The rows below come in pairs that one turn or mirror swaps. Which row does each named row swap with?
The rows were stretched afterwards, more along some directions than others.
k_369: [ 26 -12 -19 -33   6 -40  -6 -10   9 -41  29  -5 -28  11  20  28   9  15
  -9 -10   0 -37  19  20   3  37  22  -8 -25   9  16  -9]
k_601: [ 12   3  -3 -26 -11  12 -34  -4  35 -25   8  -3  -8  26  11  -4  23  -4
  26   7  25 -36  34  14 -10  24   6  19 -10 -10   4 -16]
k_757: [ 33   9 -44  -9  11 -23  14 -17  -9 -54   3  -1 -38 -13  -1  15 -19   2
  20   4 -25 -11 -32  36  32   9  35   5 -30  13  11  13]
k_109: [ 49  13 -26 -11  -1 -13 -20 -14  12 -41  -6   3 -42  -5  -8  22   6 -13
  -8  45 -17 -34  -2  24 -16  -2  12  14  22   9  18  20]
k_420: [ 38  16 -22 -32  25  16  10 -41  13 -13 -10 -12 -11  10   6  20 -38   6
  22   8   1 -44 -10  54  -7  12 -12   2  15   2 -17 -10]
k_566: [ 27   6 -35  -9  17 -19  12 -20 -18 -41  18   9 -33 -13  -9   2 -19  -4
   9  -1 -11 -15 -25  28  25  12  41   1 -13  14  18   9]
k_958: [ 31  15 -22 -45  -1 -11   0 -29  15 -39  -7   0 -59  -5   7  43   3  -3
  12  45 -15 -60 -12  38  -2  12  29  26  31  -5   8  16]
k_423: [ 31  -4 -19  24  25   0 -34  23  30 -45  48 -10  14  17 -25 -26  17  -2
  34  -1   7 -26  24  16  -3  29  20  23 -34 -12   1  -8]
k_876: [ 32  24  -7 -37  -2 -21   6 -27   1 -46   7   8 -70  -2   6  43   4  16
   1  29 -24 -37 -10  32   8  15  46  13  29 -21  25  21]
k_711: [  1 -11 -30  12  31   2 -33 -10 -30 -15   7   5   4   5   8 -21  23  -4
   3  34   7 -20  27  -9 -31   5  11  13  12  -6 -15  11]
k_816: [ 31   5   1 -23  50   4 -20   5  15 -53  25  -5 -18  -2 -17  20   8  21
  -8  11  22 -34  14  24 -13  14   1   5  17  -5  15  23]
k_148: [-12  13 -52  11   7 -10   8  -2  -1 -29  22  24 -33   4  -2   2  22  24
  18  19  11 -19  26  -3 -32  12  41   7 -11 -18  39  16]
k_447: [  8   6  -6   3  33   0 -13 -11  15 -56  43   3   5   8  -1  26  36  33
   2  10  41 -34  27   6 -27  18  26  11 -18 -26  16  17]
k_12: [ 23   0 -16 -29  18 -21 -15 -19  -4 -44 -10   6 -68   0  17  43  11  16
   1  47 -17 -42  -8  30 -17   8  39  16  25 -12  20  12]
k_488: [-10  23 -49   1   7  -4   3  -9  -3 -42  29  18 -32  13  -3   4  24  21
   8  34  14 -26  32  -3 -29  16  48   7   2 -24  31  26]
k_262: [ 11  20   7   4  24   7 -15 -22  26 -57  49  14  15  13  -6  26  29  28
  -1   5  46 -39  29   8 -20  28  34 -10 -10 -34  18  12]
k_902: [  7  20 -25 -11   4  -2 -29 -22  35 -51   6  -1 -14  29 -28  52  49  -1
  24  18  -2 -39  31  19  -2   5  36  30  -2 -25   9  10]
k_214: [  9 -12 -14 -27   1  19 -38   0  35 -26  11  -5 -16  34  -5   7  33  17
  24   5  24 -36  36  14 -25  20   9  33 -15 -23   1  -3]
k_309: [-22 -16 -37   5  22   7  -6 -11 -30   0   9   7  -2   6   8  -8  28  -2
  -2  17  -7  -3  17 -14 -24   0  20  11   2  -3  -7  24]
k_300: [ 29   8 -11 -25 -16  23 -45  -7  40 -35  -1   4 -29  31   0  13  26  -5
  25  14  19 -37  29  19 -21  13  17  24  -5 -13   0 -12]
k_835: [ 43  12  12 -25   2 -10   0 -38  17 -23  22   9 -46   2   1   8  15  25
  19  23  22 -52  22  25 -15  14  20  13  29 -11  37  -8]
k_256: [ 10  18 -29 -34  12 -17  -1 -32  32 -53  -2   5 -39  11 -23  31   7  16
   1  -3   6 -50   1  36 -14  26  39  -8   0   0  14  29]
k_614: [ 33  -9 -34  -4  23 -20 -14   7   2 -46  12  12 -47 -22   1  13 -14   8
   9  -5 -14  -6 -14  24  12  13  22   8 -29  13  22  -9]
k_869: [ 32  37 -30 -11  19 -11   1   3  58 -16  53   7 -23  16 -18 -18  -8  -6
  14 -10  22 -39  32  16 -21  34  44  11   6  -4  30  21]
k_117: [  7 -13 -45   8  27   4 -24  -7 -29 -11  10   5  -8  19   8 -19  22  -9
   5  18 -10 -18  25  -6 -38  11  23   1  -4  -1  -8  15]
k_974: [ 25  30 -21   2  20  -6 -10 -33  41 -33  11   0  17  18   7  23 -13  -4
  33  15  35 -44  -8  44 -16  37  14   7   5 -19  12 -10]
k_282: [ 24  34 -22   7  17   7  -3 -37  38 -35  17  -4  18  26  -2   8 -14  -3
  42  11  32 -45   2  45 -24  29  10  13  -2 -16   8  -2]
k_552: [ 18  13  -9 -35  -6 -20  10 -31  -5 -33 -27  -2 -57 -16  19  37   5  16
   5  40 -17 -44 -24  36  -1   7  22  17  37 -19  14  18]
k_628: [ 34  32 -20   9  17  16  -7 -23  51 -42  25   6  14  27   0  17 -18  -4
  34   2  36 -45   0  39 -26  37  11  13  -2  -8  20  -8]
k_594: [ 25 -15 -19 -33  13 -32 -13  -7   9 -36  40  -5 -27  22   5  19  25  10
 -14 -14  -8 -29  32  11  10  34  20   7 -27  19  10  -6]
k_220: [ 38  36 -19   2  15  17  -5 -38  37 -43  15  -8   8  25   2  18 -18  -5
  42  15  20 -50   1  49 -18  29   2  13   1 -16  17  -3]
k_375: [ 13  -3 -18 -33   5 -38   5 -15  12 -42  44  -4 -23  18  -6  18  28  19
  -9 -20 -14 -24  31  11  13  39  34  -6 -29   9  25   7]
k_334: [ 29   3   4  12 -20  -6 -13  -2  -1 -28  14  31 -26 -15  22  19   2  12
   6  20  -4 -11  18 -14   7  16  15   6 -10 -24  15  -4]
k_525: [ 31   5  11 -32  34  19  -9  -4  19 -50  42  16 -10  16   0  28  -5  32
 -11  -1  35 -37  20  12 -16  31  18 -12   7  -9  11  17]
k_508: [  7 -11 -29  25  27   1 -19  10  21 -48  48  -9  17   6 -11 -14  28  13
  27   4   9 -22  22  14   2  21  16  21 -33 -21  -3   7]
k_755: [ 14  -1  -8   9 -23  -9 -13  -2  -9 -25  -7  28 -33 -20  38  19  -2   6
   1  26 -17  -2   6  -5   1  17  10   0 -11 -19  27  20]
k_557: [  3  17 -32  -2   6   1 -40 -22  13 -47 -12  -9 -14  25 -17  41  47   4
  19  30 -12 -48  34  23 -13   3  32  19  -8 -23  10  11]
k_678: [ 35  -6 -56 -10  15  -5  -9 -20   2 -63  17  11 -30   8  -3  27  34  -3
  47  53   2 -45  19  30 -11  11  30  28 -35  -5   6  -4]
k_807: [ 21  18  -7   3  28   6  -9 -25  28 -61  46  10   8  11 -18  40  22  19
  -5   5  38 -45  23   8 -14  26  35 -13  -8 -23  13  12]
k_482: [ 54   0 -27  -8  12 -16 -32  -8   3 -34 -18   5 -46  -5  -4  24   8 -10
  -9  40 -18 -28  -1  26 -28  -1  10  15  18  13  23  14]
k_598: [ 33  24 -16 -15  17  -7 -21 -36   5 -40  -2 -18  19  35  -9  21  13  -5
  28  11   3 -55  -6  27  28  15  26   4 -37  -5  -4 -11]
k_252: [ 17  24  -1 -38   1 -15   6 -38   0 -36  -4   6 -60  -4   7  30  -5   5
   5  32 -19 -40 -14  34   5  15  40  17  38 -22  29  29]
k_585: [ 24  13 -18 -34  22  -8  -1 -31  14 -13 -19 -26 -10  24  -3  42 -36  14
  15 -12   1 -50 -18  54   6  20 -11  -6  11  -2  -6 -10]
k_376: [  7   2   7 -22 -10  14 -49  -5  30 -31 -17  -4 -11  28   7  14  26   9
  16  12  26 -36  24   8 -16  23  -5  30  -3 -15   9   2]
k_970: [ 50  -8 -40 -15   8 -16 -19 -23 -13 -63  12  13 -40   3  -7  35  35  -6
  39  50   6 -49  10  32  -9  10  27  27 -22  -1  -2 -16]
k_802: [ 23  -1 -29  21  19  -5 -10   8  19 -34  49  -7   8  21  -4 -22  13   6
  38  -2   8 -17  22  16  -6  19  33  18 -26 -14   2   1]
k_599: [  1 -10 -36  14  27   5 -28 -17 -35 -12  -7   4   0  12   7  -8  30  -1
  -2  38   3 -18  24  -7 -42   1  14  11  11  -3 -10  20]
k_685: [ 42   3 -35 -12  11 -35  -4 -17   7 -31  -7   5 -59 -11  -4  19  -1  -1
  -5  33 -18 -23  -7  28 -24  -2  31  21  29  16  24  24]
k_124: [ 12 -12 -43   5  30   2 -31  -7 -31  -4   1   6 -11  13 -11 -12  24  -7
   5  26  -2 -26  26  -3 -49   0  20   4   8  -1  -3  13]
k_443: [ 38  50 -15 -10  11  -1   6  -7  43 -17  35   5 -24  22 -18  -8 -17  -8
  20  -4  11 -37  28  16  -6  32  36   7  19 -10  35  12]
k_852: [ 41  12   3 -32   2 -10  -8 -29  35 -25  39  11 -36   3 -12   0  21  19
  25   3  17 -45  33  25 -10  30  21  10  -2 -11  42  -3]
k_361: [ 43  13   1 -31   4  -2   1 -31  26 -28  28   9 -46  -4 -21   9  25  18
  16  15  17 -49  23  26 -10  14  20  14  20  -5  30  -6]
k_851: [ 33  31 -21  -5  28  -2 -21 -22  10 -42 -11 -22  -1  30 -18  20   3   0
  43  10 -10 -46   3  38  19   6  29 -10 -40  -2  21  -4]
k_102: [ 18   8  -6 -23   0  23 -44  -1  34 -33  13  -5  -5  18   4  -6  40  -8
  26  20  20 -40  35  20 -18  21   2  29  -3 -16   2 -12]
k_31: [ 51  12 -23 -13  -5 -22 -26 -15   9 -31 -23  -2 -42   0  -5  36  -5 -14
   2  32 -24 -33 -17  29 -12  -3   9  10  13  12  15   5]
k_644: [ 23   3 -42 -13  13 -24   6  -6 -17 -47   6   9 -34 -27  -1  18 -12   2
   9   1 -15 -17 -28  27  18  13  19   4 -17  12  16   4]
k_586: [ 18  16   4   4  -4 -10 -16 -20   7 -51  -1   0 -11 -19  -5   5  20  11
  44  41   8 -31  -2  15  19  -2   2  28 -14 -35  -9 -30]
k_605: [ 32  -2 -21 -31  -2 -39   6 -23   7 -41  26  -7 -24  11   9  27  10  20
   1 -17  -6 -41  15  21  12  38  17  -7 -27   6  20  -3]
k_808: [ 57  -3 -23 -15  13 -18 -41  -8  16 -36  -6   3 -46   8   1  16  -3   4
   2  36 -14 -31   4  32 -31   9  25   6   6   4  18  24]
k_183: [ 12  19 -14  -2   2   1 -41 -27  26 -55  -6  -3 -12  25 -26  50  41  10
  31  28   4 -51  23  25 -11   9  15  38   9 -34   5  12]
k_144: [ 30  -3 -31 -32  11 -41   4  -9  16 -42  36  -2 -36   6  12  21  23  15
  -1 -10   1 -37  23  21  -4  37  31  -9 -23  14  31   0]
k_82: [ 16   5 -25 -45   4 -24  -1 -22  30 -41   0  13 -44  15 -19  56  -4   8
  -2 -20   3 -34 -10  33 -14  25  36 -14  -2   0  18  35]
k_992: [  5  11 -28 -13  13 -17   1 -31  -7 -30  17   7  -4   5   1  13 -25  -9
  17  15  -9 -33 -10  12   2  23  19 -13  -4   8  20  23]
k_706: [  2 -10 -45   7  19  -2 -26 -11 -20  -5  -7  -3   5  24  -5  -2  17   0
  12  10   5 -31  17   1 -42  13  23  -2  -6  -2 -11  19]
k_246: [ 18  -5  -6 -27   1  13 -38   1  42 -38  30  -2  -9  27   6   3  25  14
  26   4  33 -37  37  20 -22  33  12  22 -20 -24   3 -12]
k_969: [ 39  -4 -37 -11  18 -15   2  -9 -15 -36  10  10 -25 -20   6  11 -14   5
   9  -5 -18 -22 -22  21  22  24  22  -4 -28  14  19   6]
k_412: [ 38  24   7  -6  -1   7 -12 -16 -14 -23  10   7 -28  -4  17 -24 -27   7
  -2   9 -17 -27 -14  30  -3   9   2  -3  19  -6   8  -8]
k_747: [-15  12 -52  19   4  -9   3   3  -2 -39  19  18 -28   4   0   8  26  18
   7  27  14 -17  23  -6 -27  12  40  13  -6 -21  39  23]
k_610: [ 18  14  -8  -1  36   7 -12 -29  26 -60  40   8   9   2  -1  38  26  26
   2  14  33 -52  20  20 -24  22  32 -10  -9 -30   8   4]
k_721: [ 25  26 -26 -16  18  -7 -17 -32  14 -38  -6 -22  12  28 -11  30   8  -6
  37  10   2 -56 -13  29  39  12  20  -5 -45  -1  -5 -18]
k_657: [ 21  12   2   6  -5  -2  -8 -24  -4 -45  -8 -16  -6 -12  -6  -9  16  24
  42  28   1 -21  -1  13  24  -2  -5  29 -27 -36 -16 -19]
k_427: [ 21 -12 -15 -39   8 -40   0 -12   8 -48  36  -2 -33   5  15  34  16  19
 -12  -9 -15 -28   5  21  21  31  31   2 -23   3  25  -5]
k_8: [ 26  18 -18  -6  24  -6 -15 -11   9 -41 -14 -18   6  30 -20  22   5   1
  30  -1   5 -43   1  28  22   5  23  -5 -40  -4   7 -11]
k_28: [ 52  14 -19 -11  -4 -19 -19 -18   9 -35   0  -2 -44   3  -5   3  -4   4
   9  38 -18 -28   3  35 -22  -2  28   6  15   5  16  14]
k_37: [ 44  41 -26  -8  26  -9 -10   4  50 -21  43   6 -33  15 -25 -10  -8   0
  33  -1  23 -46  25  16 -25  31  33  13   8  -7  37  18]
k_896: [ 14  -6 -24  29  23 -15 -17  10  20 -36  35 -18  14  12 -10 -26  23  -2
  35   0   8 -23  16  24  -6  13  16  31 -25 -13   3  -4]
k_723: [  7   7 -27  -5  13 -22  -6 -31  -9 -24  25   9  -2  12  -7   4  -6 -17
   9  28   1 -35   2   2  -5  16  30  -6   1  16  12  22]
k_894: [ 42  22   3 -16  -5  -5   0 -30 -27 -16  -4   9 -36  -3  36  -9 -17 -10
   3  20 -11 -22 -15  38  -3   2   2   0  39   9   7  -6]
k_278: [ 27   6  -8 -31   1   9 -33 -17  34 -38  18  10 -20  24   5   9  19   8
  47  20  39 -41  22  30 -28  26  27  25   5 -22   7  -8]
k_446: [ 43  40 -21 -10  30 -11 -12   9  58 -28  55  -1 -25  24 -47   5 -13 -14
  27 -15  11 -46  26  26  -1  29  43  -1  -2   0  27 -10]
k_9: [ 32  21 -31 -15  22   1  -6 -28   5 -48   8 -24   7  27 -26  20   7  -2
  33  10  -3 -49   0  30  30   2  33  -2 -45  -5  -9  -9]
k_673: [ 36  42 -20  -8  23  -6  -8   7  35 -14  28   3 -28  11 -26  -4 -19 -19
  18  -1   4 -39  24  27  -7  14  24   7  20  -8  22 -12]
k_279: [  1  22 -22   0   5 -18 -43 -17  31 -50  -2   8  -9  23 -26  58  45  -4
  10  14   6 -44  23  21 -11  12  38  18   6 -27  26  10]
k_84: [  8 -20 -49   4  44  -4 -30  -5 -30 -10  18  -2  -9  -1  -1 -25  23   1
   1  27   3 -31  22   7 -43   7  14   5   3  -5 -13   6]
k_892: [ 20  12  -2   7   1 -14 -17 -26  -4 -56 -11 -13  -9 -22  -5  10  26  15
  42  42   1 -34  -4  21  20  -2  -4  34 -17 -43 -10 -26]
k_785: [  3   3 -37 -11  27 -22  -2 -21   7 -35  32  12  -7  -3 -21  19 -15 -16
   8   8  -6 -27  -4   8   6  20  18  -4 -11  12  24  19]

k_482 pairs with k_369
k_685 pairs with k_427
k_757 pairs with k_876
k_279 pairs with k_896
k_412 pairs with k_256
k_706 pairs with k_102
k_8 pairs with k_673
k_601 pairs with k_124
k_447 pairs with k_974
k_84 pairs with k_376
k_970 pairs with k_755
k_309 pairs with k_278
k_599 pairs with k_246
k_9 pairs with k_443

